One turn moves every row onto another: examples first, then more rows asked
D: [  3.0 -23.8   3.6  28.2  10.3   1.1  23.6   6.3   8.9 -38.9  13.2 -24.0
  -6.6]
J: [ 19.9 -16.3  -0.3  38.0  11.2  -0.1  26.5   4.3   2.1 -32.8  15.4 -13.3
 -11.3]
B: [  5.3 -11.3 -38.9  24.2 -16.0 -15.9  -3.0   1.5  31.5 -14.3  -7.8 -18.8
  32.5]
V: [  2.6 -19.7 -30.2  40.5 -12.1  -6.8   6.0  -2.0  27.4 -20.0 -23.6  -2.3
  21.8]
Z: [ 13.5  -7.7  -4.9 -15.4  22.6   4.7  11.1  13.8  -8.1   1.4   7.8 -36.0
   8.5]
E: [  7.0 -13.7 -25.0 -11.1   2.9  -5.0   4.1  20.6  -6.0  14.1  -7.2 -31.4
  20.2]
A: [ 28.7 -23.3 -11.8  25.5   2.8   9.0  21.8 -26.5  32.0  -7.6 -12.0  20.9
   8.9]
K: [  3.4 -20.2 -28.6  18.2 -21.5 -16.7   1.8  -4.0  30.1 -22.6 -19.0 -19.4
  32.8]
S: [ 47.3 -16.8 -11.6  12.9  -2.1  -0.6  20.8 -31.7  28.9  -4.4  -2.2  12.7
  11.3]
Q: [ 12.9 -11.9 -34.0  34.4 -21.1 -19.0   2.6   1.4  20.6 -21.7 -14.3 -16.8
  26.8]
U: [ 36.7 -25.8  -1.5  -0.6   2.6   6.9  23.4 -33.2  33.4  -9.1  -0.5   6.7
   9.3]
G: [ 25.6 -14.5 -17.0 -24.7   8.7   4.0  11.9   1.0   1.3  25.8  -5.2 -16.3
  16.3]
N: [ 10.2  -5.0 -20.9 -17.3   8.0  -5.0  -0.6  11.7  -0.5   5.6  -7.6 -37.2
  26.8]
M: [ 26.3  -7.4  -9.8 -27.0  16.7   4.9   7.6  -3.8   4.5  15.0  -2.0 -23.7
  19.7]
W: [  6.6 -23.1  -4.0  45.2  12.0   6.9  24.0   2.3  12.9 -30.2   0.6  -0.5
  -8.3]
X: [  7.7 -15.5  -4.6  33.2  16.8   2.7  21.3  10.8   9.7 -30.9  25.5 -20.0
  -8.9]
C: [ 40.4 -16.3 -10.7   3.4   7.4   6.9  20.4 -31.2  36.9   0.7  10.1   8.9
  10.3]
P: [ 14.8 -15.1  -8.4 -12.5  18.6   6.2  17.3  16.9 -12.1  11.2   6.8 -26.4
   1.5]

S -> J
A -> W
And these:
X -> B
N -> M
D -> K
E -> G

